  1  48  62
 24  43  37
  7  37  20
-25  -5 -16
=>
 1 48
24 43
 7 37

-36 -63  48
-22 -71  28
-37  35  12
  5 -46 -35
-13  57 -25
=>
-36 -63
-22 -71
-37  35

 10   0   3
-37  75  24
 -9  -3  18
-12  -1  -1
=>
 10   0
-37  75
 -9  -3

 28  78  55  14   6
 40 -22  22  17 -12
-37  10 -24  37   9
 12  24  24 -23 -41
-11  26 -39  45 -31
=>
 28  78
 40 -22
-37  10

 14 -29  23  30
  7  49 -43 -42
-24  56  23  20
-28  48   7   7
=>
 14 -29
  7  49
-24  56

  5   2  36  -3   9
 13  37  64 -11  45
  0 -11  27  14 -10
=>
  5   2
 13  37
  0 -11

  0  -4  -6  12  34
-10  31 -23  23  23
 -3  57  -8 -21 -18
 -5  64   5 -44   0
 -4  -5  -1   8  62
=>
  0  -4
-10  31
 -3  57

-42  28  -4
-19  23 -69
 57  -1 -17
-34 -12  30
-14 -15  24
=>
-42  28
-19  23
 57  -1
---
-28   6 -30 -49 -11 -51  30  19  36  69  17 -17 -11  -7
 -5  -5   4   5  -3   2  -1  -3  -8  -2   5   6  -9   5
 -8 -13  -4   8   0  -4   1 -13 -16 -23 -17  -6  12   4
 21   0  10   5  -4   3 -18  -3  -6 -16  -1  -1  12  -5
-26 -10  -3   4   1   4  14   0  -7   9   6   7 -19  11
=>
 -5  -5   4   5  -3   2  -1  -3  -8  -2   5   6  -9   5
 21   0  10   5  -4   3 -18  -3  -6 -16  -1  -1  12  -5

-28  -9  -3  -3
  9 -13  18   9
 -3   8  -5 -51
 16 -21   5   1
 -1  27  -3  65
-28   9  -2 -31
=>
  9 -13  18   9
 16 -21   5   1
-28   9  -2 -31

 34  -9  15 -43 -28 -19 -36  51  29  55  51 -19  12
 39 -15  22  35   9  35 -38 -11 -28 -76 -32 -11  51
=>
 39 -15  22  35   9  35 -38 -11 -28 -76 -32 -11  51

 56 -31  20  12  41 -44
 34 -21  -4   4 -44  50
-52  23 -13  -6 -45  45
-60  39  25  -8  23 -17
=>
 34 -21  -4   4 -44  50
-60  39  25  -8  23 -17

  7  13  -3  37 -24  -1 -75  -6  13   5  -7
 -3  -1  12  -5  -8   8   5  -8  -6 -12  -4
 17   9 -30 -20  21   1  60   5 -33  -4 -21
 -9   4  -6 -35  33  10  56   6 -25 -11  -2
 -9 -16  13  -8  11  -5 -21 -12  15   4   3
 -1   2  -7  -3   8   1  21   6 -20  -7  -7
-19  -5  11  -8   5   4  -7  -3  12   1  12
  4  -1  -3   6   8  -6 -19   1   2   5  -2
=>
 -3  -1  12  -5  -8   8   5  -8  -6 -12  -4
 -9   4  -6 -35  33  10  56   6 -25 -11  -2
 -1   2  -7  -3   8   1  21   6 -20  -7  -7
  4  -1  -3   6   8  -6 -19   1   2   5  -2

  2  15  21 -10   3   7  14  -5  75  -2   6   4 -16 -10 -40 -36
 -3  26  20 -16   7  -2   5  -7 -72   0   1   5 -10   9 -32 -14
  4 -18 -47   3  14  -7   9 -27 -68   1  -5  -1   6 -16 -27 -34
=>
 -3  26  20 -16   7  -2   5  -7 -72   0   1   5 -10   9 -32 -14

-10 -73  22 -11  21  18 -54
  1  37 -11  32 -52   1  47
 13  -8  29   7 -18  16  -3
 24 -10  57 -13   7  32   7
 -4  33  -3 -54  23  -1 -17
 -2  23 -29 -49  26   8  59
  9  -4  15 -50  12 -21 -10
-15  73 -36   0   7   7 -28
 -3  25 -17  25   0   9 -19
 -3  10  31  34   8   9 -22
=>
  1  37 -11  32 -52   1  47
 24 -10  57 -13   7  32   7
 -2  23 -29 -49  26   8  59
-15  73 -36   0   7   7 -28
 -3  10  31  34   8   9 -22
---
 58 -29  16
-28  66 -75
=>
-28  66 -75
 58 -29  16

-31  15   1 -68  -1 -12
  6   7 -17 -25  -1   5
-30 -19  19 -29   1  26
=>
-31  15   1 -68  -1 -12
-30 -19  19 -29   1  26
  6   7 -17 -25  -1   5

 -5   4 -22   9  24  49
 22   2  -5   3  18  -8
-23  14 -35 -27   1  63
-50  22  -8 -20 -42  25
-45  11 -13 -16 -29  25
-33 -19  -6  10  -7 -27
 14   2 -12  -9  11  -9
-16   9   7  17 -10   3
=>
-50  22  -8 -20 -42  25
-45  11 -13 -16 -29  25
-33 -19  -6  10  -7 -27
-23  14 -35 -27   1  63
-16   9   7  17 -10   3
 -5   4 -22   9  24  49
 14   2 -12  -9  11  -9
 22   2  -5   3  18  -8

 52  35  -1 -12  56 -19
-22   9   9  -4 -23  26
=>
-22   9   9  -4 -23  26
 52  35  -1 -12  56 -19

 13 -15  30  -9 -10   2 -51   6  -9 -41 -15
 -4  25  -2  57   2 -15  16 -18   0   1  -7
 40  21  -3 -25   5  13 -17  41 -27  12  26
 -3   7  12 -11   0   7  -7   6  -1  25  -4
 -6  12  20  18  38 -30  20  25 -22  -7  -6
-22 -12   7  -5   3   4 -18  13   8  -1 -10
-20  -4  13 -22   1   1 -25 -14  -2 -20 -10
=>
-22 -12   7  -5   3   4 -18  13   8  -1 -10
-20  -4  13 -22   1   1 -25 -14  -2 -20 -10
 -6  12  20  18  38 -30  20  25 -22  -7  -6
 -4  25  -2  57   2 -15  16 -18   0   1  -7
 -3   7  12 -11   0   7  -7   6  -1  25  -4
 13 -15  30  -9 -10   2 -51   6  -9 -41 -15
 40  21  -3 -25   5  13 -17  41 -27  12  26

  6  42  -7 -42   1  22   0 -15 -24  13 -19
-22   3   2   9   3  -9  -5  24 -31  29 -12
 19  -4   0  -8  19  29  -1 -26  21 -13  12
-12  11  -6  -1 -52 -58  14  24 -10  -1 -12
 10  11  -5 -11 -43 -28  18  -3  18 -32  -2
-15   9   4   1  19  12 -11  12 -34  35 -13
 -5 -14   9  15  51  34 -19   4 -16  26   0
=>
-22   3   2   9   3  -9  -5  24 -31  29 -12
-15   9   4   1  19  12 -11  12 -34  35 -13
-12  11  -6  -1 -52 -58  14  24 -10  -1 -12
 -5 -14   9  15  51  34 -19   4 -16  26   0
  6  42  -7 -42   1  22   0 -15 -24  13 -19
 10  11  -5 -11 -43 -28  18  -3  18 -32  -2
 19  -4   0  -8  19  29  -1 -26  21 -13  12

 20  52 -48 -60 -48   5  49  71 -24  37 -71
 -3 -27 -18 -17 -18  53 -71 -11 -22  26 -70
=>
 -3 -27 -18 -17 -18  53 -71 -11 -22  26 -70
 20  52 -48 -60 -48   5  49  71 -24  37 -71
